(in the rows, 128 means zero)
One turn moves every row onto another: examples first, then more rows asked
Zisi: [157 143 117 139 112 102 143 102 162  93 135  83 109 156]
Beza: [152 165 128 115 104 125 138 111 162 155 122  96  99 139]
Vav: [156 141 113 142 110 108 145 106 160  85 131  88 110 151]
peguk: [169 138 169 131 120 145 113 135 149 104 127  86 106 120]
Dubal: [151 128 125 112  97 150 135 101 100  97 141  87 134 138]
bir: [117 153 129 127 134 138 155 122 141 114 116 106 138 112]
rovoz: [116 154 133 116 127 133 158 123 134 106 117 110 135 108]
Nevib: [150 127 125 108  99 147 132 109  97 106 142  88 137 145]
mosor: [144 162 129 119 103 132 134 113 166 152 117  94  99 147]
vog: [176 173 143  88 124 127 147 128 127 133 131  85 119 114]
kubip: [115 161 132 123 131 134 160 118 136 117 117 103 132 110]
Sede: [160 158 149  86 127 119 125 135 119  89 150  88  97 152]
zagup: [114 156 131  98 100 124 127 119 134 106 142 108 105 170]
Faket: [167 134 166 133 123 148 111 125 151 103 129  83 113 118]
Ger: [147 125 124 106  97 145 132  99 104 110 140  90 142 138]
Rukoz: [177 170 146  91 118 132 150 121 131 137 127  84 127 116]
Vok: [166 160 149  88 128 123 135 134 121  85 149  79 100 151]
Mip: [118 154 128 100 101 124 125 115 134 118 142 110  99 170]
dafu: [164 128 161 131 124 147 109 134 153 103 125  85 103 127]
kos: [162 141 116 138 116 107 146 101 161  90 131  77 102 145]

dafu turns into rovoz
Dubal turns into Faket
kubip turns into Zisi
Now find these:
Vok turns into Rukoz
vog turns into Beza

One turn moves every row onto another: examples first, then more rows asked
lura: [147 149 120 146 146 134 143 104 120 101 126 152  95  93 125 130]
raso: [ 97 134 133 148 123 128 138 145 154 135 153 111 122  97 109 107]
modo: [147 160 124 108 107 123 125 123 141 126 120 122 114 127 153 115]
Miguv: [132 143 121 181 114 100 125 140 159 113 128 121 121  94 140 101]
tus: [150 159 136 115 140 134 123 113 127  89 140 128 109  72 109 114]
Neri: [123 177 114 152 123 162 125 106 159 111 139 130 108  91 139 119]
vavar: [123 131 101 142 132 113 120 146 139 104 135 121 117 117 111  90]
Buta: [143 125 133 109 129 118 108 129 140 143 136 119 137  98 130  93]
Gefu: [138 176 111 158 127 123 141 117 149 113 145  93 128  78 117 143]
nolov: [130 127 125 161 142 136 107 130 139 109 129 150 109  89 112 144]
vifu: [111 184 147 129 129 133 139 152 124 138 141 145 110  91 128 137]
nisa: [149 142 131 161 164 130 162 145 171 111 150 126 116  81 121 116]
zuvat: [142 155 148 166 165 143 160 139 149 108 137 148 109 100 138 130]
Sima: [129 180 105 123 150 103 144 116 147 113 127 131 133  86 152 110]
tesa: [147 137 128 126 135 118 106 129 159 142 117 132 133 103 110  86]
talop: [174 160 134 155 121  91 114 138 137 122 131 135 131  78 124 114]
Tatu: [137 137 139 127 144 140 141 157 168 134 135 131 138 122 147  93]
zoleb: [154 184 151 156  98 117 139 120 125 111 149 117 127  94 136 114]
Zed: [165 152 117 147 124 159 147  99 152 121 128 134 117  81 129  96]
genut: [167 175 100 135 116 132 112 153 145 139 125 147 131 102 123 105]
Peziv: [111 164 133 144 126 157 130 157 125 131 149 136 132  89 135  87]
Neden: [119 164 130 119 126 121 125 150 122 140 139 142 109  99 152 147]
Gos: [176 154 129 149 164 130 146 114 166 119 151 126 126  94 112 108]
Divi: [142 138 146 123 128 119 164 131 137  99 118 117 146  90 141  96]
Ripeb: [162 140 133 145 104 158 135 144 166 111 124 128 122  71 118 117]
gapo: [129 161 105 161 130 111 140 116 146 135 142 131 142 108 133 156]
Mamez: [149 120 121 150 145 131 144 117 132 111 145 133 112  69 100 118]
Gibag: [168 168 144 158 157 145 151 106 150 113 140 140 118 118 130 122]
Pina: [140 152 142 169 147 143 111 107 129 133 129 122 152  82 122 126]
Nipod: [157 178 133 116 107 121 135 128 142 120 112 134 109 130 123 123]
dit: [141 151 128 112 148 117 116 140 142 121 115 119 134 118 103  85]
Duko: [111 129 128 133 109 128 134 153 146 145 157 107 125  94 133 126]
lideg: [113 165 149 170 136 113 121 126 119 114 145 135 123  84 146 101]
Lumo: [145 128 149 156 126 132 144 135 131 139 130 138 164  90 130 134]
suba: [124 138 148 133 153 133 138 143 134 134 164 130 137 132 124 128]
fipu: [113 171 137 137 140 129 131 162 122 136 140 133 122 111 107 146]
gibeg: [146 182 125 121 138 136 144 148 158 148 163 132 132 120 138 132]
Tefas: [153 153 122 105 155 104 140 153 153 116 140 131 119 126 129 118]
gozil: [115 144 138 142 124 147 138 163 154 142 138 108 142 102 106  99]
karu: [143 168 132 134 110 131 137 145 102 111 152 130 119 120 107 133]
regiv: [146 172 124 138 150 116 135 144 141 102 105 126 120  58 140 123]
zimo: [141 196 118 123 122 135 132 142 150 130 113 129 119 130 126 120]
noval: [139 152 113 165 124 158 159 131 152 124 136 145 105  69 135 128]
kes: [142 140 144 163 124 140 139 126 141  94  94 112 129 101 139 115]

Mamez turns into Zed
fipu turns into gozil
Now find these:
lideg turns into Miguv
Ripeb turns into tus
Gos turns into Gibag
Tatu turns into Tefas
Gefu turns into Pina
gapo turns into Lumo
Peziv turns into vavar
modo turns into Neden
tesa turns into Nipod

One turn moves every row onto another: examples first, then more rows asked
riz: [129 122 128 137 172  71 118 140 151 180 128 158 122 114 143 152 119  99
 156  91 138 135 114 116 140 134 147  98 102 116 122  78 139 126 151]
Gim: [140 125 137 155 147  87  98 109 121 127 122 127 121 102 134 132 168  80
 181  85 145 128 133 158 140 113 124 103 195 119 103 106 131 105 129]
Zuz: [127 118 144 160 149 101 118 110 134 173 140 178 119  90 118 137 136 121
 145  94 155 127 139 158 151 123 130 128 161 116 114 111 143 127 198]
gako: [151 121 146 153 158  85  94 108 123 147 136 128 116  97 129 122 161  78
 185  82 148 126 140 159 133 107 127 112 190 112 105 116 118 130 124]
Lemog: [123 127 135 148 170  99 146 123 140 165 119 127 102 132 138 155  93 115
 144  89 157 129 120 165 122 122 148 102 199 118 107 117 113 102 115]
dusut: [107 132 128 140 144  79 134 127 142 164 126 134 106  85 140 133 131 120
 149  99 130 129 131 206 183 117 127  95 164 118 111  94 113  95 153]
bubo: [150 116 144 145 145  80 132 128 139 163 145  97  69  97 129 128 157 112
 129  88 154 125 130 159 133 114 148 107 195 124 129 100 145 116 140]
Pibi: [129 121 143 148 151  89 123  94 144 169 141 143 101 101 144 124  99 111
 149  94  91 117 128 131 128 117 130  82 191 135 107  86 159 113 166]
kem: [136 123 149 161 163 100 132 130 115 145 129 180 100 122 133 137 119 103
 152  89 147 145 139 147 170 110 142 125 126 112 122  90 103  86 121]
zibi: [133 108 138 129 154  76  97 140 146 171 138 158 111 110 134 135 107  98
 149  97 129 123 125 112 111 114 133  92 111 129 120  68 112 128 156]
zunar: [135 111 140 141 148  89 139 126 143 161 130 127 107 127 126 130  84 111
 146  94 139 121 132 154  89 115 148 100 189 120 118 123  99 121 103]
zut: [110 110 133 120 117  88 151 118 144 161 133 163 110  91 115 146 144  90
 155 129 148 106 126 149 165 126 144  83 156 135 119 105 103 106  99]
vom: [ 98 124 137 145 152 105 142 121 158 196 148 177 123 118 148 131 117 106
 133 121 122 119 128 130 150 143 142 111 150 118 133  94  99 126 121]
Rido: [106 123 126 142 122  89 142 124 148 157 138 184 131 119 142 127 119 107
 118 113 111 122 135 121 135 146 140 100 149 119 130  81 102 110 118]
reg: [133 129 132 134 137  82 130 130 134 160 141 136 110  87 126 101 119 116
 148  99 125 111 153 192 151 108 117  87 157 139 107 101  86 129 148]
zab: [121 127 117 152 166  96 116 142 141 182 124 160 112 125 135 163 119 108
 151 100 126 150 125 147 141 147 141 114 112 118 110  82 125  97 149]
pudo: [144 118 139 151 148  90 140 124 148 169 151  89  83 103 127 115 151 112
 141 100 156 118 132 158 130 123 146 103 188 139 130 108 149 130 135]
siv: [130 117 143 147 136  85 126 119 131 150 127 182 127  86 123 141 150 116
 140  90 146 121 128 136 147 121 135 109 156 120 125 105 160 114 201]
Tini: [109 103 145 125 132  79 130 110 146 183 140 166  98  76 116 142 132  84
 149 118 157 121 124 161 164 115 150 108 153 106 129 112 101 121  92]
nis: [136 118 138 147 141  83 109 117 131 136 121 124 128 101 134 134 179  77
 195  96 128 125 126 152 137 120 136 102 185 118 121 120 141 104 121]
tor: [111 129 149 137 170  93 128 122 144 191 144 187 105 103 157 141 119 101
 113  98 142 119 121 123 160 122 142 111 158 107 130  83  99 127 132]
pera: [146 114 147 145 151  81 105 116 133 156 134 125 122  97 129 124 173  75
 199  93 130 123 132 152 131 113 138 112 180 111 123 129 128 129 116]
pofe: [157 133 137 153 163  78 137 109 131 183 139 161  98 101 136 131 112 109
 143  77  77 139 137 144 132 134 150 109 171 110 114 117 159 122 145]
Zepo: [139 126 137 125 141  55 135 139 138 153 132 144 122  70 135  91 127  99
 144  87 120 111 135 167 140 105 134  85 133 129 140 117 117 145 136]
kelem: [136 111 130 136 152  82  97 133 130 191 131 125 106  89 116 131 114  91
 187  87 152 121 127 125  97 118 144  99 167 111 123 145 130 100 136]
Pite: [139 130 109 147 145  79 113 128 120 161 118 128 117 105 118 148 118 104
 180  75 166 130 135 128 121 137 139  86 177 114  92 123 138  77 144]
dusud: [114 129 133 130 147  50 138 135 145 158 116 141 118  68 149 122 139 102
 145  86 125 129 113 181 172 114 144  93 140 106 145 110 145 112 142]
gepa: [136 102 144 139 114  82 129 125 140 156 138 179 131  90 110 129 150 118
 153 104 121 115 138 133 127 124 139 110 148 122 134 114 147 123 188]
zuzol: [125 114 118 136 138  73 113 129 139 175 122 119 122  98 121 142 121  98
 196  90 153 122 121 118 114 132 146  84 170 113 116 131 149  83 139]
sof: [128 118 144 152 149  79 148 123 136 131 128 171 127 125 138 130 121 103
 170  93 151 133 131 120 175 117 148 101 118 116 127  79 128  98 119]
vil: [120 127 139 134 141  77 127 126 134 152 133 194 113 105 152 137 120 102
  98  89 131 123 128 114 145 126 140  99 157 108 127  70 101 111 130]
gep: [120 121 136 139 143  80 122 107 127 155 130 178 102  71 121 129 122  76
 121  96 177 127 126 159 157 113 140 106 149 115 121 109 107 127  95]
neper: [150 127 121 147 157  88  97 131 112 178 127 133 101  96 113 137 111  96
 170  72 165 130 141 135 105 122 137 101 175 112 100 137 119  93 141]
tenom: [138 108 145 123 145  61 146 134 147 149 119 131 113 117 136 139 100 103
 146  84 136 116 113 128  94 110 162  87 181 110 136 119 125 118 104]
biba: [126 124 140 132 167  71 153 130 144 153 108 130 108 121 149 163 108 107
 143  79 155 124 102 140 127 117 162  88 190 107 125 113 139  99 115]
bota: [153 116 133 151 129  68 134 128 138 146 140 102  82  99 124 121 155 112
 124  83 146 136 135 160 124 126 152 109 185 117 132 101 154 113 129]
bom: [132 103 146 153 128  99 122 116 143 180 151 175 125  94 104 124 136 122
 159 108 130 121 149 155 130 126 133 129 152 118 123 120 130 136 186]
duven: [121 128 125 133 128  89 143 114 123 134 123 174 114  86 120 132 133  82
 127 108 169 112 130 147 157 124 134  80 152 144 111 102 109 112 101]
sisop: [116  97 162 141 142  90 131 123 148 148 142 161 120 117 136 114 113  98
 181 114 139 115 125 115 151  98 141  99 121 128 144  83 114 108 121]
gemu: [125 113 127 145 147 101  95 141 135 173 134 159 101 121 126 146 108 107
 143 107 117 138 135 143 111 127 127 109 121 131 109  72  97 100 154]
sume: [124 102 167 149 154 111 116 129 128 162 143 170  92 114 130 121 111  98
 163 109 135 128 134 142 146  90 136 124 129 124 140  94  89  97 122]
feza: [134 122 146 146 152  94 124 110 134 181 135 152  87  96 141 136 114 108
 143  95  68 128 124 146 124 121 141 101 185 124 123 108 157  97 157]
zipok: [146 118 128 158 131  79 144 123 147 152 145  94  95 106 123 108 150 111
 137  95 148 129 137 158 122 135 149 105 179 132 132 109 157 127 124]
Redon: [152 133 135 154 161  73 135  93 141 171 145 151 112 105 139 118  98 112
 149  76 100 126 141 130 136 130 138  89 178 121  97  95 161 137 154]

Gim turns into nis
bota turns into zipok
Now find these:
vom turns into tor
gep turns into duven
Redon turns into Pibi
Pite turns into zuzol
Zepo turns into reg
tenom turns into zunar
gepa turns into bom
sof turns into sisop
gemu turns into zab

